Each row is where one point has got to under a steady rotation. How many steps took it there?
The counts run from 0 to 454.
-0.25 +2.18 +0.75 -3.14 +2.36 -2.30 -0.90 +1.92 -4.31 +2.42 -4.36 +2.20 -2.58 -0.30 +1.55 -3.66 +0.34 +1.04 -0.97 +1.61 +0.43 -1.75 +0.20 -2.54 -0.03 -1.96 -2.48 +2.78 +0.14 +1.38 +1.21 -1.28 +1.75 -3.46 -1.21 -1.00 -4.62 -3.13 +0.16 +1.78 +0.36 +6.30 -1.77 +1.37 -> 282
+1.29 -2.83 +3.79 +0.48 -2.03 +2.09 -3.95 -0.81 +3.13 +1.04 +2.64 -2.12 +5.39 +0.09 -3.83 +1.62 +1.72 +2.25 -1.30 -0.75 -2.16 +0.69 +0.19 -0.60 -0.08 +1.10 -2.82 -0.10 +0.52 +2.11 -0.70 -3.11 +0.05 -1.40 -1.55 -2.40 -0.90 +0.90 -2.33 -1.23 -1.94 -0.47 -3.58 +1.22 -> 223
+2.35 -1.73 +2.49 -3.99 -0.16 +3.56 +0.47 +2.36 -2.72 +5.52 -0.33 +1.89 +2.96 -1.01 -0.78 -1.99 +1.08 +2.16 -0.25 -2.94 -2.04 -0.64 +1.70 -3.09 -0.88 +1.11 +3.00 +0.41 +1.15 -1.45 -4.29 +1.02 -1.11 -0.57 +3.01 -1.29 -2.06 -1.37 +1.29 +0.46 -0.21 +3.56 -0.93 +0.24 -> 122
-1.53 -1.86 +1.01 +1.82 -1.06 +0.88 -1.95 +2.63 -2.29 -4.27 -2.30 +1.53 +0.25 +1.97 -2.79 +5.21 -1.42 +3.90 +1.84 +0.80 -2.61 -1.61 +0.00 +1.78 +2.19 +3.23 +1.10 +2.65 -0.71 +0.81 +1.74 -0.77 +0.15 +3.05 +0.88 +0.91 -1.14 +0.45 +4.31 +1.04 +0.26 +1.75 +2.19 +0.27 -> 97
-2.55 -1.48 -1.78 +0.15 +0.27 -0.25 -1.24 -3.38 +0.62 -0.60 -4.80 +1.32 +0.23 -0.64 +0.51 -1.59 -0.89 -0.79 +1.35 +1.77 -1.17 +2.88 +1.31 -1.73 +0.51 -1.93 -1.52 -4.53 -2.86 -0.47 +0.07 -1.37 -0.35 -0.32 -0.20 +2.43 -0.23 +0.08 -2.26 +4.80 -3.64 -2.53 -2.06 -0.32 -> 205
+0.47 -1.45 -0.66 +3.62 +1.89 -2.97 +0.93 -0.19 +1.07 -0.42 -2.00 -0.47 +1.06 +1.57 +3.33 -2.30 -0.35 -2.90 -1.16 -0.69 +1.39 -4.51 +1.54 -2.23 -1.10 +0.07 -0.28 -0.84 +0.65 +0.94 -4.41 +0.51 +0.24 +1.36 +4.00 -0.05 +1.76 -2.02 +3.75 -2.10 -0.41 +0.00 +0.55 -4.94 -> 134
-1.67 +2.20 -0.65 -0.78 +2.19 -2.30 +2.31 -1.64 -2.75 -1.14 -3.48 +0.88 -1.34 +1.30 +2.07 +2.79 +1.39 -0.22 +2.51 -0.12 -2.38 +3.59 +0.72 +0.76 +3.96 -2.31 +1.51 +3.53 -2.06 -1.59 -1.10 -3.46 +1.74 +0.77 -0.84 -1.67 -0.19 -0.82 +3.38 +3.35 -3.28 +0.14 +0.47 +5.18 -> 105
-0.99 -0.52 +0.68 +1.10 +2.78 -1.84 -2.35 -0.27 +1.36 -1.10 +1.42 -4.40 +0.16 -0.34 +0.63 -6.34 -0.85 -1.40 +3.88 -1.48 -2.99 +3.43 +3.64 -1.76 -1.63 -0.31 +0.85 -0.05 -1.05 -1.88 -3.95 -2.17 -0.59 -0.28 -0.45 -1.28 -0.20 -2.02 -1.09 +1.32 -3.76 -0.04 +0.19 +1.02 -> 364
+2.05 -2.76 +3.33 +0.80 +0.06 +4.41 +1.79 -2.04 +0.42 -0.72 +1.62 -2.00 +2.22 +0.84 -0.23 +3.91 -2.18 +3.78 -1.56 +1.77 -1.81 -3.20 +1.11 +0.41 +1.10 +1.06 +0.74 +2.10 -2.51 -2.01 -6.24 +1.48 +1.41 -0.07 -1.15 -0.90 -2.93 +0.79 +1.13 +0.22 -0.78 +0.57 -2.50 -0.41 -> 318
+0.11 -4.25 +0.80 +2.10 -2.08 -0.44 -0.56 +1.38 -2.30 -6.37 +1.68 -0.93 -0.74 -0.34 +2.75 +1.17 -1.92 +2.92 +0.27 -1.08 -3.61 -2.16 +3.41 -1.79 -0.87 +2.45 +0.17 +0.23 +0.76 +2.08 +1.07 -1.78 -0.18 -1.51 +2.38 +1.83 -1.35 -1.85 +1.37 -3.29 +1.61 +4.13 -0.07 +0.88 -> 95
+4.53 +0.19 -3.01 -0.66 +2.56 +0.90 +4.09 +0.35 +1.48 -2.00 +2.11 -0.25 -0.75 -0.58 -1.00 -0.70 +0.19 +0.94 -1.34 +1.69 -0.67 +2.57 +0.13 -1.33 +2.22 +3.12 +3.03 -0.67 +1.31 +0.64 +3.04 -2.37 +1.89 -1.99 +1.80 -1.54 +0.61 +1.94 +0.89 -3.70 +2.96 -1.40 -4.10 -1.53 -> 80
-1.04 +0.17 -3.89 -0.87 +0.09 -0.42 +0.10 +3.41 -1.09 -1.86 -2.47 +1.49 -3.60 -1.53 +2.76 -0.44 -0.11 -0.40 +1.01 +2.91 -0.62 -1.31 -0.85 -1.63 -0.37 -0.06 -0.44 -1.73 -0.96 +3.19 +2.12 +1.06 -0.03 -1.33 +2.61 +1.62 -2.56 -2.63 +3.20 -1.53 +4.56 +2.80 -3.15 +0.00 -> 275
+1.34 -0.37 +0.93 -0.33 +0.80 +0.70 +1.24 -0.38 -0.98 -2.19 +4.09 -1.06 -4.10 -0.71 -1.41 -2.38 +3.17 -0.94 -1.69 +2.71 +0.37 +0.05 -0.84 +1.98 +1.37 -2.57 +0.72 +2.82 -3.90 +1.20 +0.97 -0.26 -2.03 -1.75 +3.43 -0.46 -1.79 -1.62 +0.80 -2.52 +3.21 +1.03 -0.41 +5.22 -> 75
-1.59 +0.02 -0.14 -3.46 -1.99 +3.09 +0.54 -2.45 -0.98 +3.97 +1.49 +2.77 +3.22 -0.61 -3.11 +2.09 +0.62 +1.56 +2.49 -2.24 +1.58 +4.59 -1.28 -2.10 +1.94 +1.05 +3.05 +0.75 -1.76 +1.62 +0.87 +2.30 -0.51 -2.13 +0.55 -2.54 +1.07 +0.06 -0.69 +2.68 -3.29 +2.05 -0.12 +2.03 -> 446
+1.51 +1.28 +0.44 +0.30 +3.72 -3.13 -2.02 +0.14 -0.07 +0.21 -0.96 +1.36 -3.28 +2.14 -1.99 -0.38 +1.64 -2.96 +0.11 -0.37 +0.12 +0.84 -1.38 +1.05 +0.08 -1.36 -0.95 -3.85 -0.41 -3.27 +4.38 +0.61 -0.76 +3.66 -2.57 -1.89 +2.79 +1.68 -0.46 +3.70 -0.04 -2.44 +1.22 +2.44 -> 5
+0.28 +3.55 -0.49 -1.49 -0.61 +2.49 +0.93 +5.46 +3.05 -0.74 +1.32 -0.40 +0.58 +1.36 -4.10 -1.59 +2.97 +0.82 +2.75 +1.46 -2.18 +6.34 +2.42 -0.66 +3.11 +2.25 -0.96 +2.86 -1.18 +2.77 +2.48 +1.52 +2.06 -0.98 -0.51 -2.52 +0.46 +1.65 +2.37 -0.94 -0.07 +1.28 +1.50 -1.01 -> 438
+0.47 -0.38 +0.42 -1.52 -0.21 +1.41 -1.24 -2.95 +2.97 -2.26 +5.30 +1.59 -4.26 -2.92 -1.18 +0.98 +0.15 +1.33 -0.19 +3.58 +1.22 +2.56 -0.44 +0.86 +3.49 -0.79 +0.72 +0.79 -6.44 +2.03 +1.98 +0.27 +1.73 +0.15 +0.76 -2.27 +2.21 +3.68 +1.68 +0.73 +3.36 -0.50 -1.78 +0.17 -> 77
-1.02 -1.06 -0.47 +2.61 +3.00 -1.48 -2.66 +4.74 +1.69 -2.81 -0.95 -3.39 +1.20 +1.18 +2.27 -1.71 -1.88 +1.38 +2.37 -1.88 -1.91 -2.49 +5.51 +0.54 -2.13 +3.05 +0.03 -1.46 +1.05 -0.21 -2.39 -0.77 +1.54 -1.22 +0.55 +3.26 -1.55 -1.22 -1.12 -3.54 +1.80 +2.72 -0.20 -2.15 -> 356
+0.86 -0.70 +0.99 +0.01 +1.06 -0.23 -1.65 +2.15 +1.47 +3.40 +4.41 +4.51 +0.80 -0.26 -0.30 -0.02 +0.81 +0.22 -5.23 +0.85 +2.92 +0.90 -0.40 +0.42 -0.03 -1.70 -2.21 -0.94 -3.34 +0.15 -2.50 -0.77 +1.76 -2.29 -4.72 -2.17 +1.33 +1.13 -2.13 +1.38 -5.22 +0.37 -1.08 -0.79 -> 219
-0.25 +2.85 -3.31 -1.56 +4.58 +0.01 +0.67 +6.66 +0.89 -1.27 +0.15 +1.22 -3.90 +0.85 +3.15 +0.57 -0.64 +0.38 -0.01 +1.51 -2.32 +0.33 -0.28 +4.48 -0.65 -0.56 -0.18 -2.09 -0.88 -2.46 +1.00 +2.61 +3.18 +0.57 -4.05 +2.04 -0.95 +0.77 -2.24 +0.35 +2.21 -1.13 -0.42 +0.53 -> 179
+1.43 -0.57 +2.86 +0.98 -0.77 -0.40 +0.24 +0.20 -1.24 -4.95 +1.87 -3.20 +1.96 +0.20 +0.91 +2.27 -2.22 -0.60 +1.99 -1.33 -0.17 -1.99 +2.62 +1.17 +1.61 -1.52 +0.19 +0.92 +2.86 -3.84 -2.41 -0.75 +4.56 +3.95 -1.49 +0.93 +1.39 -3.09 +0.13 -2.41 -0.63 -1.18 +0.12 +1.03 -> 325
+1.66 -2.48 +2.21 +3.35 -0.88 -1.49 +0.28 -0.24 +1.20 +2.61 +1.27 +0.85 -1.30 +0.92 -1.01 +0.16 +4.32 -3.62 -3.52 +2.17 +0.04 -0.70 -4.06 -0.71 -1.51 -1.42 +1.68 -2.19 -1.78 +0.85 +0.53 +3.66 -2.59 -2.30 +3.35 -0.69 +4.79 +2.83 +2.37 -0.05 +0.33 +1.49 -0.17 +1.28 -> 234
-3.23 -2.81 +1.51 +0.29 -1.37 +1.60 -2.90 -0.07 +1.01 -1.62 +1.70 +0.68 +2.18 -0.10 +1.34 -0.96 -2.02 +3.06 +3.36 -3.89 +0.25 +2.45 +1.97 +1.34 -3.01 +1.05 -0.17 -3.16 -1.31 +0.46 +0.78 -0.91 -0.56 +0.67 -0.21 +1.46 -2.23 -2.77 -5.52 -0.18 -0.81 -0.13 +0.07 +5.81 -> 190
+0.41 -1.33 +0.89 +2.61 +0.23 +5.61 +5.62 -0.92 -0.73 +0.48 +0.92 +0.73 +0.28 +2.50 -2.08 +2.29 +0.04 +2.51 -1.71 -0.93 +3.71 +0.95 -2.41 +0.91 -1.62 +0.26 +1.56 -2.38 -3.74 -1.83 +2.59 +1.83 -0.63 -1.11 +0.10 +0.07 -1.21 +0.22 -1.20 +0.68 -1.13 -0.97 -3.76 +4.31 -> 413
+0.75 -1.44 +0.16 +1.52 -3.18 -2.79 -2.49 -0.37 -0.39 -1.78 +0.40 +0.41 +0.86 +0.87 -3.26 -2.45 +2.32 -3.03 -0.92 -2.15 +3.17 -1.15 -1.23 -3.02 -0.68 -1.01 -4.34 -3.81 +2.98 +0.44 +4.26 -1.14 +1.50 +0.29 -0.20 +0.62 +1.91 -1.64 -1.83 -1.95 +1.52 -0.80 -2.46 +0.10 -> 228
+1.15 +1.46 -1.27 -0.58 +2.45 +1.95 +0.29 +4.95 +2.46 +4.21 +0.18 +2.48 +2.22 +1.02 +0.26 -5.88 +0.43 -2.03 -1.75 +0.21 +0.03 +0.28 -0.34 +1.08 -3.95 +0.64 -0.62 -1.45 +1.91 +1.84 -0.05 +3.12 -0.02 -0.97 +0.69 -3.82 -1.05 +0.34 -0.06 -0.75 +1.03 +0.39 +1.20 -0.17 -> 376
-2.28 -2.61 +4.27 +1.11 +1.75 +0.82 +2.25 -3.51 +0.65 -0.47 -2.22 +0.54 -0.57 -0.10 +1.80 -0.31 +0.24 +4.16 -3.41 -0.08 +2.06 -5.88 +2.31 +0.15 -2.05 -1.02 -2.75 +2.72 -1.29 +1.43 -2.95 -0.70 +0.80 +0.64 +0.05 -2.66 -4.10 +1.33 +0.50 +0.02 +1.21 +2.98 -2.39 -0.78 -> 316
+0.26 -0.39 +1.62 -1.20 +2.22 +0.63 +3.67 +1.82 +1.04 -1.11 -0.61 +0.25 -2.11 -1.28 -0.10 -2.56 +4.95 +1.18 +2.70 -0.17 -2.23 +0.15 +1.84 +3.21 +1.37 -2.06 +1.61 +0.71 -0.27 -1.77 -0.52 -0.26 -1.10 +0.52 +3.30 +0.40 -1.36 +2.04 -0.88 -3.80 +6.01 -0.86 +1.43 +2.87 -> 336
+2.72 -4.09 +1.53 +1.48 -0.55 +0.17 -2.29 +0.73 +3.45 +0.56 +4.13 -2.26 +2.57 -0.61 -0.74 -0.02 +2.43 +1.13 -3.27 -0.95 -2.02 +1.18 +0.72 -1.04 -2.47 +0.32 -2.10 -1.28 +1.02 +0.33 -1.50 -5.25 +0.17 -2.73 -1.83 -1.80 -1.28 -0.63 -3.60 -2.63 -1.73 -0.56 -5.23 +0.99 -> 222
+1.98 +0.25 -0.47 +0.14 -1.10 -2.75 -3.36 +0.32 +1.03 +0.66 +2.18 +3.23 +3.72 +0.52 -2.40 +0.48 +2.25 -3.41 -1.68 -1.53 +0.64 -0.93 -1.77 -2.27 +2.29 -0.79 -2.23 -4.10 +1.71 +0.57 +4.31 -0.89 +0.24 +0.55 -0.78 -0.08 +5.00 +2.28 -1.93 -1.08 +0.84 -0.58 -0.70 -1.16 -> 227
-0.96 -0.90 -4.32 -3.00 +0.20 +2.89 +0.15 -0.77 +1.78 -2.57 +3.41 +2.42 -0.83 +0.31 +2.46 +1.80 -0.28 +0.63 +2.86 -1.72 -0.57 +4.11 +2.78 -2.29 +3.45 +1.36 +1.59 +0.51 -1.68 +2.74 -2.65 -1.46 +1.97 +1.46 +1.61 +1.20 +1.93 -0.65 +1.55 +1.14 -0.11 -2.67 -0.49 -2.49 -> 111
+2.88 -1.71 +2.67 +0.24 +1.95 +0.18 -1.07 +1.50 +0.96 +0.79 -0.71 -1.16 +3.00 +0.31 -1.48 +1.43 +0.76 +0.75 -0.27 -1.98 -4.86 -3.31 -1.30 +1.27 -0.12 +2.72 +2.19 -1.67 +5.60 -1.04 +0.72 +3.09 -0.71 +0.77 +0.79 +0.65 +1.83 +3.81 -0.90 -3.93 +2.33 +1.19 +0.07 +0.73 -> 161
-1.97 -0.94 +2.45 +0.71 +0.07 +1.36 +4.08 -3.32 +2.01 -1.94 -0.84 -1.90 +0.84 +1.21 -1.35 -5.61 +1.30 +0.15 +2.24 -2.40 -0.92 +4.53 +2.31 +1.14 -0.94 -2.57 -0.27 +0.70 -1.01 +0.63 +2.90 -1.75 -1.66 +1.74 +0.50 -1.27 +0.79 -0.14 -2.64 +2.78 -1.35 -1.02 +1.45 +6.49 -> 9
+1.84 -0.31 -0.72 +1.00 +2.48 -3.62 -2.43 +4.03 -2.18 -2.60 -1.60 +1.06 -2.79 +2.17 +0.65 +0.54 +0.41 -0.63 -0.77 +0.66 -2.89 -3.42 -0.22 -3.96 +1.40 +1.79 +0.14 +0.48 +0.81 +0.06 +1.68 -1.18 -1.50 +1.80 -0.13 -0.39 +2.19 +1.52 +5.62 +2.08 +0.59 +3.20 +2.14 -3.62 -> 100
+1.27 -3.09 +2.94 +4.11 -4.72 +1.55 +0.32 +1.10 +2.66 -3.68 +1.74 -2.83 +3.73 +0.81 -1.22 -2.35 +0.09 -2.55 -0.42 +0.28 +0.77 +2.24 -0.93 -0.56 -1.88 -0.52 -1.67 -1.11 +1.62 +0.43 +2.42 +0.94 +0.24 +0.80 +1.43 -2.53 +3.57 -2.79 +0.82 -1.88 -1.70 -0.50 +0.33 +1.16 -> 230
+0.92 -0.73 +4.75 -0.92 +3.62 -0.53 +1.27 -1.45 -0.80 +3.02 +2.59 +3.13 +1.10 -0.50 -1.41 -2.98 +1.96 +2.18 -2.21 -3.64 +4.68 -4.34 +1.65 +1.26 +0.55 -2.28 +0.47 +0.91 -1.09 -1.03 -0.26 +2.01 +0.92 +0.10 +1.91 -1.15 -2.37 +2.17 -3.50 -1.73 +4.15 +1.67 +1.67 +2.20 -> 155
-1.76 +2.21 +1.19 -2.14 +2.25 +1.07 +5.30 +0.28 -0.03 +2.63 -4.49 -2.10 +1.14 +0.37 -0.88 -4.23 +0.77 +2.30 +2.32 -2.37 -1.86 +0.79 +1.24 -0.23 +0.85 -0.22 -0.76 +0.57 +4.75 -0.42 +2.81 +3.77 +1.04 +1.75 +0.53 -1.63 -1.78 +1.16 +0.37 +1.05 +3.53 +0.70 +0.69 +2.04 -> 343
+3.01 -1.40 +1.82 +0.25 +1.56 +0.96 -0.35 +0.58 +3.56 -1.90 +2.48 -0.50 -0.76 -0.30 -1.05 +0.56 +1.55 -1.52 -3.06 +5.39 -4.42 +2.36 -0.49 +4.58 +1.60 -1.65 +0.30 +0.76 -2.99 -0.12 -1.82 -0.97 -0.17 -0.21 -1.81 -0.19 +2.11 +2.73 -0.23 +0.08 -4.23 -2.29 +0.61 +2.22 -> 399
-0.65 +1.97 +0.40 +0.12 +4.62 -6.68 -5.20 +0.60 -0.42 +1.51 -1.81 -0.99 -1.12 +1.86 +0.02 -2.96 +2.35 -1.78 +2.71 -1.92 -0.36 +0.25 +0.77 -1.41 -1.04 -1.22 -0.88 -1.16 +0.09 -2.45 +0.21 -1.41 -1.86 -0.29 -0.91 -1.87 +0.08 -0.10 -0.60 +3.30 +0.98 +0.13 +1.46 +0.08 -> 362
+3.75 +0.08 +0.33 -0.44 +1.34 +2.83 -0.51 +3.61 +0.74 +3.33 +3.49 +2.89 +1.30 +0.32 -2.08 -2.39 -0.45 -0.41 -4.48 +2.44 +1.47 +0.94 -1.18 +0.92 -0.54 -1.18 -1.37 -0.16 -4.51 -2.04 -2.77 +1.78 +2.09 -1.49 -3.27 -1.14 -1.14 +0.00 -0.99 +1.75 -4.05 +0.87 -1.15 +0.46 -> 218
-0.03 -1.01 +0.44 +3.69 -0.26 -1.63 +3.88 +0.91 -2.04 -2.60 -0.32 -3.91 -0.33 +2.82 -0.36 -1.70 +3.51 -2.63 -1.05 -1.53 -1.83 +1.78 +0.65 -1.65 +0.60 -1.61 +2.95 +0.62 -0.23 +0.19 +0.93 -2.05 -1.11 -4.72 +1.04 +3.35 +1.76 -3.36 +0.41 -1.07 -2.58 +2.91 +0.89 +2.42 -> 429
+1.64 -2.13 +1.39 -1.58 +2.39 +1.74 +0.65 -3.31 -0.18 +0.50 +0.25 +1.38 +1.92 +0.11 -0.44 +6.20 -0.96 +2.94 -2.63 -0.41 -1.68 -3.40 +0.88 +1.36 +2.31 +0.87 +1.21 +2.96 -1.82 -2.16 -3.82 +1.29 +2.35 +0.94 -0.78 +0.30 -1.47 +2.92 +0.56 +0.99 -1.06 -0.30 -0.69 -0.69 -> 319
-3.49 -1.03 -3.03 +0.76 +6.13 -2.86 +0.96 -3.44 +2.10 -2.61 +1.44 -1.08 -2.20 +1.11 +3.64 +0.61 -0.49 -0.92 +0.40 -1.36 -1.69 -1.19 +2.42 -0.08 +1.31 -0.03 +2.30 -2.78 -3.58 +2.32 -0.11 +2.06 -1.54 -1.12 +0.21 +3.06 +2.79 +3.34 -0.76 +1.99 +1.78 -1.01 +0.24 -1.41 -> 173
